rotation steps, each row followed by its count of steps:
The counts run from 0 to 273.
[ -7  26 -22  10  19   3  -5  23  -1   1  29   8  24 -16  -2  31  42   4
  -3  20 -19  12  18 -14  -5   1  30  -7 -19  -7 -30   0 -20  -1  12 -24
   3  -6  28   0  13  10  25  17 -18   6   3 -30   9  -7   9 -25 -35   3
 -15  23  16  -3  -9  53  34 -23  -6] => 260
[-15  38 -11  21   2 -15 -13   6  -3   4   7   4  20  -8   1  33  20 -16
  -9   1 -34   3  17  20  -2   1 -12  -1 -26 -20 -35  11 -14  -1  19  -2
 -14 -35  59 -12  20  23 -10  18 -19  18   8 -19   4 -21  11  -6   3  -1
 -29  31 -20 -17 -18  16  21 -19 -19] => 228
[ -8  27  -8  25   4  -7 -36 -28   9  -6  -5 -30  30  -6   3  44   6  -3
  29  -5 -49   8  -7   1  -4  -8  -6 -16  -4 -22 -24  28  -3  18  26 -23
 -11 -13  40  -7   3  15  13  13 -12  -9  -7   8  24 -38  19  -7 -16 -19
 -15  16   5 -15   2  18  15 -21  -9] => 145
[ -7  25 -11   4   8 -14   2  -8   9  -2  10  20  29 -20  20  38  10 -16
  20  13 -20  -5 -11  -7   6  -5   2 -12   6 -18 -25  34 -11  14   8 -15
  14  -6  20  -7   5  -4  21  30 -37   1  -4 -31  10 -25  10 -19 -48   2
 -37  -1   4  -8   8  34  25 -17  -4] => 168
[-23  24  -7 -14  25   2 -10   2  -8 -27  -6   1   6  -4  -3  35   0 -23
 -12  12 -27  10 -22 -21 -11 -26   6 -12  19   1 -13  18  -6 -12  18 -21
 -23 -11  48  19  13  28   8  23   7   8  -9  10   5 -47 -16 -22 -20 -10
 -24  -4  -5 -19 -17  30  38   9 -10] => 248
[-26  26  -2   5  21 -20 -19   0  31   2   9 -14   7 -14 -23  45  46  -2
   5  16 -22   3  13 -18 -14 -25   9   1 -18   3 -17  -4 -29  22  30 -15
 -15   3  36   9  -8  25   3  29 -18  20   7  -3  22 -16   5 -14 -13  -1
 -20  19  -9 -13 -17  29  27  -7 -18] => 263
[ -9  24  -3   0   8  -1   1  15 -14 -21  13  23  29   8   0  35  24   2
   6  26  -6   8   5   7   9   4  13   6  15 -10 -13   4 -25   3  24 -14
 -15 -14  34  -6  34  13  24  24 -24  -3 -13   3  25 -20   8 -19 -47 -14
 -15  25  21   8 -18  35  41 -32  -7] => 12
[-32  18 -10   9   2 -24  -1  12 -11 -13  -9   4  14   2  -9  37  22 -32
   5  19 -18   2 -12   6  -8 -14  16   0   9 -15 -28  -1 -32 -20   9   4
  -6 -20  58   3  42   3  18  24   1  -1   2  -1  29 -29 -14 -23 -17 -29
 -28  17   3  -6 -19  28  18 -24 -19] => 245
[  0  29  -3   2   0   1  -4   7 -29 -25 -10   7  37  -1  17  16   4  -1
   1  11 -40   5   1   4  -7  18  -8  -9 -13 -22 -33  32 -18   5  15 -26
  15 -13  52   3  22   7  12  -2 -19  -2  -7 -18 -16 -42   3   0 -17  -2
 -10  -4  -4 -31   4  23  23 -33 -31] => 72
[-14  20 -36   2  -1   5  -6   8  -1   6  14  -4  34 -18  -1  28  32  -2
  33   3 -20 -23  13 -18 -14   9   9  -6 -10  -9 -26  19 -30  -6  18  -8
  15  -1  44   9   2   7   0  13 -25   3  -6 -43  -1 -18  13 -12 -14  -5
 -22  10  14 -17  17  29  16 -42 -12] => 185
[-21  25  -2  -5   1 -15  -2  -3   3  31  -6  -6  15 -15  -5  42  44 -18
   8  10 -15   8  11  -1 -11 -29   0  -4  -3   1 -14  -3 -25  27  19 -13
  -1   6  51  -5   6  23   4  33 -40  24   3  -1  12 -23  15  -6   8  -1
 -42   8 -11 -19 -18  35  11 -25 -14] => 31
[-23  23 -23  -9  12  -1  -1  10  -6 -13  -2  18   4 -10  18  30  20  -7
   1   1 -10 -11 -15 -34  -1 -14  -2 -22  20 -10 -25  37  -4 -10  13 -23
  -4   0  38   8  23  18  10  41 -28   7  -6 -14  -9 -20   5 -22 -16  14
 -36 -12   4 -16 -11  39  25  12 -10] => 46
[-27  10 -17 -31  13 -10  -6   7 -13 -19 -25 -10  16  10  -1  46  16   3
  -2   7 -42  -8 -10 -18  -1 -24   2  -4  16  -6  -7  32   4  15  33 -31
  -5 -16  27  -7  16  23  14  42 -23   2   2  12   6 -30  11 -20 -14   4
 -10   4 -25  -4  -9  29  26   0 -15] => 174
[ -2  26 -19  -6   1  -8   0 -18   2  -7   1 -11  20 -12 -10  43   8 -15
  28  16 -32  12   8  -5 -23  -1  25  -6 -19  -8 -18   7  -4  -8  15 -15
 -26  -3  45  23   4  16   6   5  -8 -13 -20 -18  19 -30   2 -23   6 -21
 -38  13   9   0  12  43   7 -51  -1] => 5
[-19  23 -20  15  11 -10 -12 -14  -8   6   3 -32  23  -2  -2  27  31   2
  17  17 -30   9 -26 -21 -15 -17  13 -16 -20  -7 -14  -4 -31  12   0 -12
  -3  10  59   7   1  14  13  12   4  15   1 -12  16 -29 -12 -18 -26 -27
 -10  12  11 -22   1  35  27 -27 -16] => 141
[-22  20   4 -11  10 -13  -5   0  -1  -6 -16  -5   2 -10  -4  34  24 -27
 -10  16 -19  17   4   1 -15 -29  -9 -10  -7   5 -29  -6 -20  -9  16 -13
 -21  -4  51  20  16  18  -7  18  -7  14 -12   6  19 -45  -3 -26   4 -17
 -43   1 -23 -25 -14  35  13 -20 -23] => 0
[-16  21   4   9   5 -20   3 -10  23   7  -3  15  16 -15  17  40  18 -12
  28  14 -16  -7 -10   3   5 -20  -6  -3   5 -19 -24  30 -18  23  12 -11
   6  -6  27  -1   7  -4  15  28 -39  11  -4 -11  25 -28  21 -10 -33   1
 -49  -1   2  -9  10  34  13 -17 -10] => 167
[-20  23 -10 -17 -13   1   5  10 -11   2  -2   9  15  -9  -2  47  22 -29
  38   4 -29 -24  20  11 -17 -10  18  -6 -11 -11 -22  16 -14  -5  15  -7
   5  -4  35   1  14  10   5  16 -36 -18 -13 -27  14 -32  24 -15  13 -15
 -28  20 -18  -3  11  23  17 -36 -12] => 79
[-10  24 -15  -1   0 -19 -14   9  -1 -27 -33  -9  31   9  -8  40   7  10
   8  -3 -57   2  -3  -3   0  -4   9 -11 -35 -15 -29  36   5  31  18 -21
   4 -15  37   0  24  10   2  28  -8  -9  12 -19   4 -23   7 -22 -10  -3
 -17  32 -17  -6  10  32  16 -25 -16] => 176
[-20  27 -16 -27   7   4  -5  21 -27   6   3  19  22 -14   3  47  12 -35
  24   0 -20 -22  20   6  -8 -10  -1   2  19  -9 -18  21  -5 -16  26 -12
   3 -16  30   3  10  22  -2  17 -36 -10 -19 -10  19 -41  28 -12   4  -8
 -25   8 -12  -7   0  22  17 -20   0] => 78
[-19  18  -6  10   9 -13  -4   9  -3 -18   6   2  22   3 -11  37  39   5
   7  16  -6   5  -5   5  13 -15  16   1   0  -7 -17  -3 -36   0  13   1
 -14 -11  40  10  31   3  17  27  -5   3   1  -6  43 -19   4 -21 -27 -21
 -22  40  17  -1 -19  36  34 -27  -6] => 13
[  0  33  -3   5   4 -16 -10 -25   9   2   8   8  29 -10 -15  44  25   4
  26  15 -26   2   2   2  10 -16   8   0  -2 -19  -3  20  -2   8  34 -15
 -40  -1  33  12  23  10   0  16 -27  12  -3   2  36 -14  29 -19 -14  -7
 -46  12  18   6 -16  28  16 -26   6] => 9
[-29  27  -4 -10  22 -14   3  30 -14 -44   4  24  31  -2 -11  31  11 -10
  -7  30 -40  -9  -7   1  -4  10  14  13   3 -35 -27  18  -8  -2  48 -21
   0 -20  36  -1  28  18   8  12 -21   3 -13   5  -3  -5  19  -7 -19  -1
  -3  14  -5   1 -17  16  19 -19   6] => 86
[-34  11 -22   6  18 -18  -4   6  15   1   5   7  27  -8   4  39  25 -13
  22  23 -41 -23  -1 -13 -19   6  13  -4  -1 -19 -17  24 -24  22  26 -29
  28   1  27 -13   2  10  10  25 -36  -1   6 -34  -3 -10   9 -11 -39  16
 -18   5  -6 -15  12  20  22  -3 -26] => 63
[-30  11 -19  11   4  -8 -20  10   6   0  -2 -12  23 -14 -18  37  17 -31
  31  18 -32   1  13  -3 -36   4  20  -2 -19 -13 -26  -8 -32 -18  26 -13
   6   2  46   8   4  12  -6  -1  -1  -8 -14 -17  17 -33   2 -18  -1 -19
 -18  14   5 -26   6  22   2 -37 -16] => 110
[-29  22   0   8 -11 -11  -3 -11  -9 -20  -3 -22  30   7 -15  23  39  13
  10  17 -39 -16 -15  15  -6  -1  -6  -8 -14 -33 -47  17 -36   9  20  -8
  15  -4  33   9  21   8  24  15 -28   0  -8 -14  10 -20  18 -11   1 -18
  -1  24  -2 -22 -22   4  15 -36   2] => 193
[-20  18   4 -21  10 -21  12   5 -14   5 -10   3  25   6  -6  29  30  11
  19  33 -27  -5   0  12   0 -16   2  -3 -20  -7 -18  14 -14  -1  33 -10
 -16   2  52  11  37  12  -1   4 -21  23   8  21  22 -16  24  -3   2 -16
 -46   8  -9 -10 -31  21  12 -35   3] => 210
[ -5   8 -12  10   1 -12 -20 -18  -3 -10  14 -14  16  16 -12  29  43  13
   9   1 -36 -12  12   5 -12   9   2 -13 -23 -29 -42  18 -22 -18  20 -14
 -25 -17  39  19  32  15  17  12  -4   6  -2 -20   3 -14   6 -28  -3  -1
 -26  14   2 -27 -22  19  18   1 -33] => 224
[-24  18 -16 -27   7   8   1  -5 -24   0  19   1  22   3  -3  30  45   7
  18  28 -12 -27   4 -26 -15  -9   2   1  21   8  -3  10 -36   0  33 -16
  -4   7  31  18  -4  31   0  12 -45   3 -19  -8   0 -23  18  -8 -11   0
 -11   5   5 -15  -6  26  38 -19 -19] => 187
[-13  26  -3   4   6  -9 -10   8 -12  -2   9  11  15   5   3  34  21  -7
 -15   1 -28  -2  19  23  -2   0 -24  10   0 -11 -26  15 -17   4  34  -7
 -35 -39  53  -9  28  33  -8  21 -24  18  -9   1   6 -20  13  -6  -4   7
 -22  14 -17 -14 -24  20  26  -1 -33] => 227
[-19  15 -20 -31  10 -19   4  -7 -14   0  -5   8  28   3  -7  48   9 -23
   8  11 -48 -17   7   9 -12  -9  -2   9  14 -18 -16  19  11 -11  26 -17
 -14 -27  35   4  19  31  -7  26 -35  -1 -16  -8   1 -15  18 -19  16  -2
 -34  -4 -14   2  -2  26  11 -18  -1] => 205
[-29  -4  -6  -8  21 -30  -8  -1  14   9   2   0  29 -16  -9  47  36  -4
  22  10 -16 -23   6   0   4 -18 -10   7   7   8 -24  12 -29  16  37  -5
   8 -19  16  14  -2  18  -5  18 -34  11 -10 -12  31 -18  30 -12 -21   6
 -34  -4  -4 -20  -9  22  22  -5 -15] => 61
[-14  13 -11 -15  13  -2 -11 -11  -3 -22  16  -3  22  -6 -13  28  24 -20
  11  30 -29   2   7 -24 -30   3  11   1   9  -6   0   6 -23 -14  38 -39
 -16   7  35  35  -5  30  -3 -11 -12  -2 -31  -8   4 -33   8 -21 -20  -4
 -11 -13  14 -24  -7  24  26  -5 -25] => 112
[-28  37   4   7  12   4   0  11  -9  -3  10  17  -3 -10  12  40  19 -29
  -6   2 -15   3  -2  11   0 -26 -13 -11  22 -20 -24   7 -18  -4  19   1
 -20 -22  52 -17  12  18  15  35 -25  16 -12  15  20 -40  17 -14  -5 -12
 -23  21 -21  -7 -29  23  29   1  -5] => 122
[-18  21 -13 -37  11  17  12  11 -31 -29   0 -13  15  14  15  30  22  19
  -1  21 -23  -6  -2 -25 -14  -3  13 -15  -3   1 -24  12  -1   5  24 -19
 -11 -14  39  18   7  29  27  34 -16   6 -16   5 -19 -27   4  -6   1 -17
 -10  14 -16   2  -2  43  34 -29  -7] => 51
[-11  12  -2   3   3 -11   8 -18  -1 -14  17  -4  36  -9  -1  32  26 -16
  22  36 -28  13  15   1 -40  10  27   2 -19 -34 -26  -2 -15 -10  20 -41
   6  11  16   8  16   9  35 -10 -25 -11 -21  -8   8 -17  17 -28 -16  -8
 -20  -1  11 -10  -5  34   7 -30  -8] => 238
[ -4  37  -8  11  15  11 -15  -5  -1 -24   3  -2  12   0  15  35 -12 -11
  21  12 -44  14   0 -13 -23   3  17 -18 -18 -19 -18  23  20  -4  10 -33
 -19 -13  48   6   0  15  11  11   5  -9 -10 -12   3 -37  -1 -15 -14 -16
 -29  15  -7  -3  16  32  19 -27 -15] => 251
[-29  11 -23  -2  17 -15 -19  22  -6 -10   1  -1  32 -19 -22  43   9 -35
  11  14 -37  -1  19  11 -20  -6  11  12  -1  -2 -16  -8 -30 -13  33 -12
  -3 -23  46   3   4  24 -16  -2 -10 -10 -17 -13  29 -32   5 -11 -10 -21
  -7  16  -1 -13   2  25  18 -32 -16] => 109
[ -6   5  -9 -29  19  -1  -1 -15 -23  13  12   7  19  14  14  39  16   5
   5  15 -53  -6  13   2 -15 -11   5  -3   5 -21  -7  31  10   3  32 -35
 -24 -17  23 -17  15  31  17   7 -30  15  -4   4   0 -19  29 -22 -27  10
 -24   1 -13 -12 -17  29  33   6 -24] => 99
[-25  21 -10  20  14  -4  -9   4  13 -11   7  -3  14  -1  -6  33  44   9
  14   7 -12   5 -16 -12   1 -21  17 -22 -17 -10 -24   4 -35   2  13  -5
  -4   2  43   7  22  -2  26  25  -2  16   5 -13  28 -21   7 -32 -33 -11
 -22  30  11 -17 -22  31  28 -19  -6] => 14
[-16  10 -25 -11  17  -9   6   7 -12  -6  13  14  30 -12  17  38   8 -15
   2  13 -21 -11 -14  -2   3 -11   4   0  24 -21 -21  27 -14  -1   7 -19
  22 -21  21 -10  17   2  27  33 -28  -6 -13 -27  11 -26   9 -25 -40  -7
 -21   2   3  -3   1  42  36 -16   4] => 169
[ -6  12  -7  -4  14 -16  -3  11   6  -5  -1  -3  40  -7   3  41  21  20
  22  13 -24 -13  19  14   6  -1  -1  14 -21  -5 -42  13 -23  16  26   6
  10 -33  24  10   6   6  10  13 -19   0 -15 -14  25 -18  33   0 -11  -9
 -24  20   1  -3   3  42  13 -53   4] => 57
[ -1  28   2  13   3 -15   8 -12  10 -24  -2 -10  34  -7  16  25  23  13
  16  36 -16   7 -10   2 -17   7   3  -2 -19 -26 -43  15 -25  16   7 -12
  -3   8  40  24  -1   8  26  15 -24   1 -32  -9  -2 -23  10  -3 -13 -11
 -34   1   9 -11   7  37   3 -54  -2] => 163
[ -4   7  -6 -17  14   1   0  23 -35  -6   2   8  25   9  10  20  29   9
 -10  24 -32  22  19  10 -13   6  12  -7 -26  -8 -28   3 -15 -10  23 -40
   4  -5  37 -14  34  15  26  -7 -17  10   0  -1   2 -19  11 -24 -22   5
 -17  17 -14 -26 -18  41  26 -23 -21] => 103
